One turning vector, and how many ticks it has turned
The counts run from 0 to 134.
[ 10  -9   4  -6   8 -27  -3 -33 -15 -29   1  49  -8 -12  21  17  16  24
  21 -25  19  12 -11  32  24  22 -17   3  12  24 -37  37  19  14   0 -28
   6] => 37
[  6  -1  -3  16 -22 -21  -2  -4 -35  -8  15  57 -16  -8  21  -9  10 -12
  36 -23  13   6   7  15  22   8 -10  12  34   1 -28  41   7  30 -12 -14
  18] => 50
[  8  -9   1   4   9 -32  -8 -43 -16 -27  -4  51 -14 -16  24  10  18  12
  26 -29  14  11  -9  33  26  25 -19   2   6  21 -27  29  18  19   2 -14
   7] => 111
[ 10 -14  -5  12  -1 -54 -13 -48 -26 -14  -6  49   7   0   4  20   3  11
  30 -21  12  11  -6  20   9  19  -2  -2  20  19 -26  26   8  15 -26 -27
  13] => 0
[ 12  13 -17  16 -21 -12  11  -6 -21 -15  -1  48 -14 -21  12   8  19  25
  39 -36  30   8   8  25  37   4 -19 -12  20   5 -14  25 -12  34  -8  -2
  10] => 127
[ -4  15 -16  24 -20 -36  -8  -1 -25 -15   0  56  -5 -10  21  14  12  -6
  17  -9  20  -4  -2  13  31  13  12  -2  18 -12 -21  28  17  42 -20 -26
  29] => 83
[ 10   0 -24  16  -9 -31  -7 -38 -16 -26 -17  47  12 -13  18  22   6  24
  27 -18  19  23  -3  24  25  17 -16 -27  14  14 -20  18   6  22 -29 -13
  15] => 71
[ 10   9 -10  19 -27  -5  15   3 -21 -20   7  46 -13 -16  27   9  21  18
  34 -27  28   6   8  23  39   4 -16 -16  23   3 -16  33  -8  38  -9 -12
  16] => 126
[ 16   1  -5  15  -8 -25  11 -20 -30  -9   5  48 -18 -15  -3  -1  22  21
  43 -42  20   0   9  24  27   8 -13   0  25   3 -17  33 -21  28  -3  -3
  13] => 55
[  8   0   7  12   3 -17  11 -16 -22 -24   5  58 -24 -14  21   5  20  -7
  19 -24  10  -2  -5  28  34  16  -8  -3   4   4 -29  48  14  29   1 -15
  23] => 118
[ 15   5  -6   7 -33 -15  10   3 -27 -17  -1  37 -11   8  10  25  24  25
  35 -18  28   7   4  20  25   4  -4  -5  34  10 -20  29  -9  27 -33 -36
  17] => 132
[  5   2   6   7 -17 -21   2  -7 -17 -29   6  47   0   1  10  34  30  23
   8 -11  19  -5  17  28  12  19 -14   6  22  23 -25  37   6  21 -25 -42
  20] => 100
[ -1   8   0  16 -15 -44 -10  -3 -29  -4  15  47 -16 -10   5   5  16  15
  34 -27  24 -13  13  19  25  15   0  24  37   1 -22  24  -2  32  -1 -31
  11] => 18
[ 14   6 -19  10 -13 -23   6 -17 -27 -10  -2  49 -13 -15  -3   1  19  22
  50 -42  25   3  10  23  27   8 -19  -4  24   6 -12  22 -18  32 -10   1
   8] => 128
[ -5  23 -23  15 -11 -42 -18  -3 -28 -16  -3  58   0 -19  18   6   2  -7
  17 -14  24  -5  -3  14  29  14   5   9  21 -11 -24  22  20  41 -18 -22
  17] => 10
[  8 -14   0  17  -7 -45  -7 -27 -26 -18  -4  43  -2   6  22  19   1   4
  22  -9  17  12 -13  17  24  21   9   0  25  10 -31  37  21  19 -23 -40
  17] => 75
[  7   7 -13  15  11 -52  -5 -39 -21 -16 -10  64  -5 -18   4  12  10   4
  22 -28  13  -4 -12  20  34  17   5  -8   1  -3 -19  26   8  28  -5 -15
  18] => 79
[  0  13 -12  19 -14  -7  -1 -17 -24 -15  -5  64 -19 -20  16   3  29  -6
  36 -22  18   3  -3  28  31  11 -10 -11   0   0 -10  29   7  45 -17   1
  22] => 120
[  8   9 -10 -14  -9 -29 -16 -13 -16 -31  -4  44  -1  -8  24  20  13  24
  26 -20  26  16  -8  26  24  19 -18  10  24  22 -34  18  21  22 -22 -30
  -3] => 35
[  1  -6   3  11  -3 -18  -9 -42 -19 -21  -8  50 -17 -10  27  19  30   7
  33 -12  16  18 -11  33  26  23  -9 -11  -1  19 -20  25  19  26 -17 -11
  15] => 39
[ -2 -13  -2   6 -14 -24 -15 -32 -22 -19   2  47   4  -5  21  19  22  10
  23  -9  16  10   9  33  -2  23 -19  11  26  27 -28  29  19  22 -29 -25
  14] => 106
[ -3  -8  -1  32  -5 -47  -8 -34 -32  -7  -2  62  -7  -6   9   9  15 -13
  23 -10   8  -7  -4  20  20  17   9   4   9  -3 -20  37  16  32 -13 -18
  30] => 81
[  5  15 -18   9  -7 -16  -2 -18 -22 -15  -4  66 -12 -26  16  -2  18  -4
  34 -26  19   3  -5  23  31  10 -14  -7   2  -1 -15  26   8  39 -14   6
  17] => 47
[  3   8  -5   5 -14 -16   5  -5 -10 -34  -2  44   5  -7  15  40  27  32
   6 -11  23  -2  16  35  20  15 -17  -4  15  24 -20  32   9  24 -25 -38
  18] => 101
[ -8   4 -14  42 -27 -32 -10 -10 -30  -6   5  50  -7 -16  16  12  21  12
  35 -14  28  -1  22  18  21  10  -5   0  27  -5  -8  15  -2  44 -15 -10
  20] => 89
[ 11  -9  -1  15 -32 -18  13  -3 -31 -11   7  40 -14  11   7  13  20  19
  45 -21  22   3  10  22  15   4  -7   1  34  11 -19  36 -12  28 -30 -31
  19] => 131
[ -8   5 -12  41 -17 -30  -9 -17 -24 -11  -2  50 -11 -20  26  14  23  11
  32 -17  27  -2  17  21  29  16  -3 -10  17  -3  -9  14  -1  43  -5  -4
  20] => 15
[ 14  12 -13  12 -11 -22  12  -8 -21 -15   1  48 -17 -21   4  -2  17  22
  40 -42  25   3   6  20  41   5 -16  -9  22   3 -14  29 -15  31  -3  -2
  11] => 54
[  3  26 -19  21 -12 -36  -4   3 -22 -17   0  58  -1 -20  19  10   7   1
  13 -21  20  -8   0  13  36  14   8   1  19 -11 -26  27  16  39 -10 -23
  19] => 84
[  2   0  -7  23   5 -49  -7 -35 -28  -9  -2  67  -4 -13   3   9  10  -5
  22 -21   8  -5  -4  19  21  19   3  -2   5  -3 -18  31   8  29  -9 -12
  18] => 80
[ -7 -12   2  12  -5 -21 -16 -39 -27 -17  -6  51 -19  -7  26  15  26  -5
  38  -6  18  16 -10  31  22  19  -2  -2   4  14 -16  25  26  34 -22  -9
  13] => 113
